Some points, each followed by its number:
[  1  29  36   7  34 -72  -6  12   5 -32   4  29 -27   8  10  -5 -15 -11
  81  24 -29  10 -17  48  23  28  52   3  23  44   2 -49   1 -49   4] 0
[-12   3  31  -8 -12  -4  -9  11 -22 -33  32  22   4  23 -10 -10  28 -36
 -39 -13 -28  -2 -13  -1  -5 -13 -49 -17 -30   5  70  97 -26  27  33] 1
[-32 -16 -40 -18  13  -4 -10 -20  45 -53  -7   9 -41   2  -1 -16  -2 -56
 -24   1 -27   7 -48 -15   2   7  59 -23   3  11 -23   3 -12  -9 -24] 2
[-22  13  23  -3 -26  20  13  29 -33 -19 -48 -61  13  42  21 -26 -39  -2
  -1  35   1  30 -16  41  12 -34   2 -13 -47  38  50  22  13  34 -88] 3
[ 20  27 -10 -66 -71  -8  -5  19   6  -4  18 -28 -17 -29 -22  38 -32  -7
  32 -52  -2  13  -8  21  19 -23   9  41  14 -58  18 -38 -33  20  11] 4
[ 20  61  14   7  53 -26  10  41  -6 -30  20  20 -13  28   9  48  45  -1
 -18 -59  31  32 -28  19 -55  57 -39 -16  50 -19  50  59  49  21  -5] 5
[  4 -44 -34  -5  64  59  -1 -37  -8  29  12  12  13   0  -5 -21  33  24
  24  22 -23  24   8 -34  27   6 -29 -47 -11  73 -20  38 -27  38   9] 6
[-32 -61  -3  20  29  29 -24  -6  38  -1   2 -32 -16  -7  -7 -19 -19   5
  30 -35   7 -32 -34 -10 -28   0  36 -71   8   5 -25 -10 -61   1 -37] 7
[  0  16 -64  -8 -10 -33 -15 -48 -39  33  28   5  15   1 -31  39  -3  31
 -24  37 -35 -24 -14 -23  14 -16  17 -12   9 -31 -40 -55  46  -2 -25] 8
[ 18  45 -10 -25  -4 -11  -9  -2   5  -1  16 -51 -16 -68 -35 -38  17  37
  60  14  67 -15  11   5   3 -47  46 -13  -1 -37 -37 -19   4 -11  38] 9
[-13  45  56 -14  25   2  43  20  39  40  34  28 -38 -16 -35 -12  45 -24
  61   7  25 -40  75 -38 -36  -5 -12 -19 -67 -44  -6 -14 -23  53  -7] 10
[ 96 -25  -1  31  30  52  28   4  -3  22   1  30  25  22  35  10  -7   0
 -34 106   3  35  -6  11 105 -13  29  22   2  66  -1 -39  16  -9  15] 11
[-14 -16 -30  35 -13  62   7  -3  39   2  18 -37  23 -31  20 -12 -11   2
  41 -46 -41  -1  -1 -39 -50  15  45  24 -31  22 -15  22  -3  35  -2] 12
[-16  22  84  48  52  21 -36   9  18  -9   8 -22 -23  -3  -2  19  -1  19
  20 -14  27 -16   6 -31 -28  66  48  39 -18  29  -1 -38  -5  62 -15] 13
[ 13  -7 -22  57 -13  -4   6 -30   6  24 -11 -18  36  64   9  10  -1  62
 -48  27 -32  18 -25   2 -17  20  -6  21  52 -10   0 -19 -13 -29  -2] 14
[-39 -23 -37 -47 -43 -40 -16 -33 -38 -29 -36 -28  22  15 -49 -35  15  50
  23 -37 -28 -24  17  12 -35 -41 -42 -18 -12 -51  28  92  15 -31  -9] 15
[-34  68 -14 -26 -45   5  32 -45  50 -32 -28   8 -26   8  -9 -14  20 -31
  11  -7 -25 -26 -37 -25   4  18  26 -33  29  41  12 -34  51 -34   8] 16
[-16 -14 -59   2 -58 -13  19  15  16  16 -50 -35  36 -34   9 -38  -9  -5
  59  35 -26  20  34  -4 -48 -62  13  15 -30 -45  -7 -32 -26  33  -8] 17
[-32 -23  42 -26 -18 -11  -4 -21 -14   6  33  35  27 -68  41  41 -12  -5
  -7   8   5  26  25  32 -33  21  -2  37  18  68 -30 -29  21  42 -47] 18
[-29  -8 -43 -32  34  82  92  42  15 -22  60  25 -43  52 -12 -11  -8 -12
  25  36  45  -1 -50  30  45  12  15  12 -29  -6  36  38   8  17 -21] 19
[ 18  -5 -38  15 -25 -53 -10  20 -18  37 -11   4 -32  -7 -22  -3  31 -33
 -10  25 -39  -5 -47  30 -17 -36 -27  31 -45 -32  -5 -16 -12 -23 -19] 20
[ 12  39 -43   7  13 -29  13  21 -32   4  18  43   2  11 -30  24  44 -38
 -30   4   1 -17  46  30  16 -43  19 -24  -3 -27 101  14  45 -41  -9] 21
[ 14  31 -81 -33 -41   7  31 -39  20 -38  12 -35  -6  12   4  30 -13 -26
  27 -19 -71  32  -3 -65 -80 -23  18  28 -71 -17   0  29  33  38   2] 22
[-30   0 -76  16 -32  45   2  27  30  22  12  54  51  -4  30 -18 -42  -4
 -22 -17 -74 -19 -22  11  19 -46  22 -13  32  35  -9 -31 -36 -76  -3] 23
[-31  26 -35 -15 -52 -53  -2 -12 -10  -2   3 -50  -9 -47 -19  -4  29 -32
  18 -15   0  22   4  -8 -38   8 -10  22 -22   7 -70 -13   4 -20 -16] 24
[ -1  71 -23  -3  23 -26 -47  25  23 -52 -36   4 -28  37   8  48  37   4
  27 -13  41 -38 -17 -51 -24  51 -17 -11  37  22  75  74  48  36 -18] 25
[  5 -11  31  -3  -8  61 -26  -6  40  16 -10 -51  -7  33  69  -2 -17 -69
 -27   2  33  86 -13   4  -3  41  -4  14 -38  50 -28  -5 -31  37  56] 26
New points follow, each followed by the numbers of its three nearest points above, looking only along the 3 directions in which the numbered points spread most, nearest first.
[  6 -51  29 -33   5  37 -48  36  -5  21  13 -18 -35 -40  -8  48  -7  66
 -41  54  -9  39   8  51   4  -4 -14  19  29 -46 -37  34 -28   9   8] 2 0 3
[-33  37  -8   7 -26 -21 -69  19  -5 -47  28   2   9 -38 -61 -47 -34   5
  -1  62  21 -24 -36   3  20 -37 -25  21 -52   0   4  27 -20  16  75] 16 2 4
[ 26  35  -3   1   1   7 -22   6  23  24  39 -10   2  -8 -24  -9   5 -10
  -2 -40 -37 -30 -32 -12  23  29  36  76  -8  49  23  26  51  18  48] 3 0 2
[-27  35  10  -8  51 -12  53  37  10 -13 -26  34 -36  41 -21 -44  62  35
 -47 -10  31 -16 -32  14 -45 -30 -37 -14  32  -4 -35  34 -37  72  -7] 1 3 16
[-10  14 -14  37  28  15   3   3  36   3  21  23  10 -15 -20 -30  13  -7
  40  10  13 -33  49 -53   7   0  -9   2 -60 -31 -12   1 -39   7  13] 7 12 9
[ -1  41  -2 -16 -35 -70 -73  63  36  26 -30  27   9   9 -11 -11  -3  15
  33  -1  37   4   2  70 -17 -53  28 -24  34  37  34   6  40  -4  45] 16 3 20
[-17  -5 -18 -24 -42  46 -18 -60 -12  -2 -10 -34 -21 -22 -39   7 -22 -20
 -13  23 -53  11  -2  -7  -3  45 -13  73  35  28 -28  11  18 -20  -9] 2 16 7
[ 50  20 -41 -49  33 -35  -6 -13 -40  -9  -8 -46 -68  26 -23 -15 -20  33
  27  -8 -25   2   8  19  43 -16 -45  49 -14 -14  31  33  17 -14   7] 16 20 1
[-16 -24 -47  -8  -3 -36  40   9  23   2   2   2  28 -61  13   8 -51 -41
 -56 -31 -25 -20 -52 -26 -25 -45  -1 -17  16 -53  43  34 -32 -47 -54] 20 8 16
[-27  27  30  33  30 -31 -28  -4 -21 -31  -9 -39  -9  38 -54   2  52  33
  87 -25  42   0  64  10 -42  15  25  17 -30 -57  32  55  50  29   3] 10 25 1
[-38  -2 -21 -20  18   9  -8 -42  20 -30   3 -21 -47 -33 -35 -14 -13  19
  54 -10 -26  -7 -52 -20 -13  -8  21   0 -27  -4  -8   3  -3  29  23] 9 4 12
[-31  13  12  26 -36  29  -3  46 -10   9 -18 -66  44 -10  32 -33 -25  -5
 -46  30 -21   0   2  38  29 -22  54 -25 -46  37 -10  -4 -17  -9 -34] 2 0 14
[-45  18  15  33  36 -55 -12  28 -38   8  26 -24   4  32 -11  38  32 -63
   4 -50  26  -9  37  30 -35  14  39 -35 -43 -72  38  -3  29   1   7] 1 16 10
[ -5 -20 -10 -18 -69  41   9 -17  -8  30  57 -23 -28 -18 -35 -43  16   5
 -14 -55  -7 -13 -27 -42 -42 -62  -5 -52   5 -41  -7  -5  32 -24  47] 4 22 24
[  0  -1 -45 -56 -18  33   4 -78  -9 -46 -86 -35 -35 -35 -37  14  12 -37
  -9  -9 -59   4   2  25   8  29  22  23 -12  28  -4  28  47  22 -35] 16 4 2
[ 20 -14  11  15  48 -49  29  40 -10  29  51  21  41  21  10   1  51  -4
  -4  37  18  33  35  52  10  13 -10 -30  18  15  47  11   7  35 -54] 19 3 0
[ 55  17 -37  -4   3   9  -6 -30 -15   8 -33  25  53 -39   7 -23 -27  51
  14  55   4  22 -20  55  52 -41 -11  25  -5  31  41  97  11 -48   4] 14 8 3
[  1  34 -37  43   4 -14 -51  54 -18  55  14  29  61 -15  38  10   4  30
 -42 -78 -39 -38 -62  46  22  -9 -27   7  23  23 -23 -15 -54 -22 -31] 14 8 2
[ 42   0  41  42  31  39 -13  41  -2 -52  40  -5 -32 -19 -14  44  -3  34
   9  38  36  -9  13 -53  39  38  41 -39 -68  26 -60 -59 -16  43 -36] 26 18 13
[  1 -64  51  30  -7  -2 -38  19   7  38  43 -26  -2  -4  -5 -45 -69  -6
  45   5  16 -26  52 -26 -19   7  -1  55 -28 -14  18 -21 -25 -65  38] 7 12 18
[-20  46  -3  16 -12  26 -26  67  15  56 -22 -55  26   2  51   8 -36  -1
 -51 -24 -38  -6 -56  50   3 -31   6 -17 -44  18   7 -16 -32  -1 -21] 2 0 3
[ 41 -47  28  41 -47  25 -37 -27  -7 -11 -43 -55   1 -36 -36   8 -46 -17
  35  15 -30 -56  47 -36  -8  71  33  19  37 -35   8 -40  10 -47  17] 7 2 9
[ 27 -31  21  41  37  76  94   3  22 -10  32 -24  46  77  13  20  22  17
 -51 -13 -39   1  45  12  27  24 -13  27  -3 -19  37  32 -37 -24 -39] 19 0 3
[-24   3  35 -47  23  13 -36 -11  36  -5  29  25  -8   2 -41  -2  -9  30
  18 -24  23 -36 -28  -2  73  28  47   3  49  40  16  30  36  40  51] 19 3 0
[  0  34 -51 -27  -6 -25 -44 -43  -4  55 -55 -30 -35 -26  34  44  24 -18
  26  64  37  53   4 -18  50  58  -5  -3  58  14 -59 -46 -19 -42 -26] 2 0 6
[-35  17  11  -9  10 -29  37   6  43  32  17  16  -9  43  11  -3  13  17
  58  53   5 -21  67  -7  19  -2  20 -19 -19 -36 -17 -58  13   9  15] 2 7 16
[-29 -19  52  29  26 -25 -15  27 -15  24  27 -55 -49  30  30  27   7 -22
  57 -32  -9  -7   0  22 -24  56  27   1 -40 -35  17  30  25  51   9] 10 13 7
[ 26 -50  -7  27  32 -16  47 -22  -5  32  29 -40  30 -19 -20  14   5  23
 -27 -32 -41   7   2 -53  15 -54 -21 -19 -49  49 -26   7   8   9  29] 2 0 3
[ -2  63  -4  10 -25  22  -7 -40  24  -5 -61  24  14  44   4  27 -23  22
  10   0  31 -55  -1  -6 -26  61   0 -52  40  51  72  57  -6  48   4] 1 19 5
[-59  74 -11 -42 -16  20  -2  12   5 -14  30  -8 -12 -65 -56 -49 -55 -38
  43 -14  51   1 -25 -31  15 -26 -11 -56  -7 -15 -36 -36  26  12  66] 9 4 24
[ 44 -18 -68  -9  46 -13  -2 -29  -6  17  34   1 -61 -21 -26  13  11  33
  65  69 -47  23 -67 -24  16  -4  -8 -33 -21  57 -35 -30 -17  30  25] 2 0 6
[  8 -45  49   6  14 -32   3 -16 -33 -11  -4  38   0  -1  -8  18  42 -25
  -6  -7  70   6  34   1 -56  30  -8  17  25 -41 -14  14   5  62 -34] 10 1 3
[ -5 -25  24   4  22  14   2   4  52 -17 -31  -1 -18 -37 -43   2 -38 -36
  58   9  10 -11  64  11   2  16  21 -46  41  -7 -61 -13  22 -41 -32] 7 18 2
[ 46  -1  41  79  17  40  35   2  18 -49   6 -46  41  35 -41 -56  -1  35
 -10 -13 -20 -34  30  -7 -11 -30 -16  41 -64 -31  -1 -11 -24 -31 -12] 2 16 3
[ 15   9  15  19  24  19 -21  62  24  73  29 -31  10 -25  26 -32 -25 -16
 -28 -16  -9 -39 -12  55 -48 -37 -12  18 -18 -17 -29  21 -14 -17 -62] 2 7 16
[ 12 -10  20 -37 -29 -18 -41 -27 -42 -15 -53  39 -55 -11 -46   3  -6  -6
 -59  13  60 -14 -40   4  23 -16 -48  -3  30 -24   0  -4  -4 -54 -46] 16 3 20
[ 46 -39  27  48  46  30  45  55  28 -71  47   4 -27  28 -12  60  -1 -10
 -29  45  10 -31  11 -89  42  34  58 -14  -5  26  12 -52 -21  23 -40] 6 19 26
[ 19  14  -9 -47 -32 -92 -88 -80 -64  46 -76 -35 -27 -73  32  42  35  39
  16  24  22  23  16 -21 -30  -2  20  41  50   6 -32  -6  33  12   1] 4 9 24
[ -4   8 -17  69   5  20 -38  23  32  39 -47  57  65 -29  57  -6 -14 -48
 -29 -39  -8 -23 -44  -4 -31 -18  -6   1  -4  -2 -24 -26 -52 -12 -33] 2 0 18
[-39  -9  51  -5 -35  15  23   2   2 -12   2 -82 -18   0  -6  30  33  12
 -14  38  34  11   0  -1  46  44  16 -30 -69   9   3 -37  27  37  -4] 18 7 6
[-19  30 -16   7 -42  22 -35   8  20  14 -60 -13 -26 -37 -17   6  39   0
   3   1  37  12  15  16  13  58  37 -31 -13  12 -21 -41 -14   7  34] 7 18 2
[ 22 -42  23   6 -53   2  54 -24  11  18  35  42   3  10  32  13  -6  14
 -76 -88 -28  19  -5 -50  12  27  -3 -34 -18 -40 -27 -28   0  -4  38] 2 3 16
[  8  61 -28   5 -60 -16   3 -10 -36 -13 -66 -12  33  -2  34   7 -33 -26
 -14  15  16  19  49 -20  14 -34 -34  45   6 -51 -43 -20  49  -4  48] 20 8 4
[  4 -20  21  13  43  26  29  27   1  40  39  41  30  46  18  17  10   2
 -42  -6 -13  20   9   4  -1  25   1 -41  13  41  27  62  21 -11 -40] 19 0 3
[-27  34 -54 -16 -47 -36   3 -18  -6 -11 -24 -17 -20  -8 -22   7  11 -59
  46 -33  25  13 -11 -51 -31  -6  -4  37  45  -7 -57  19  40  49  20] 22 4 9
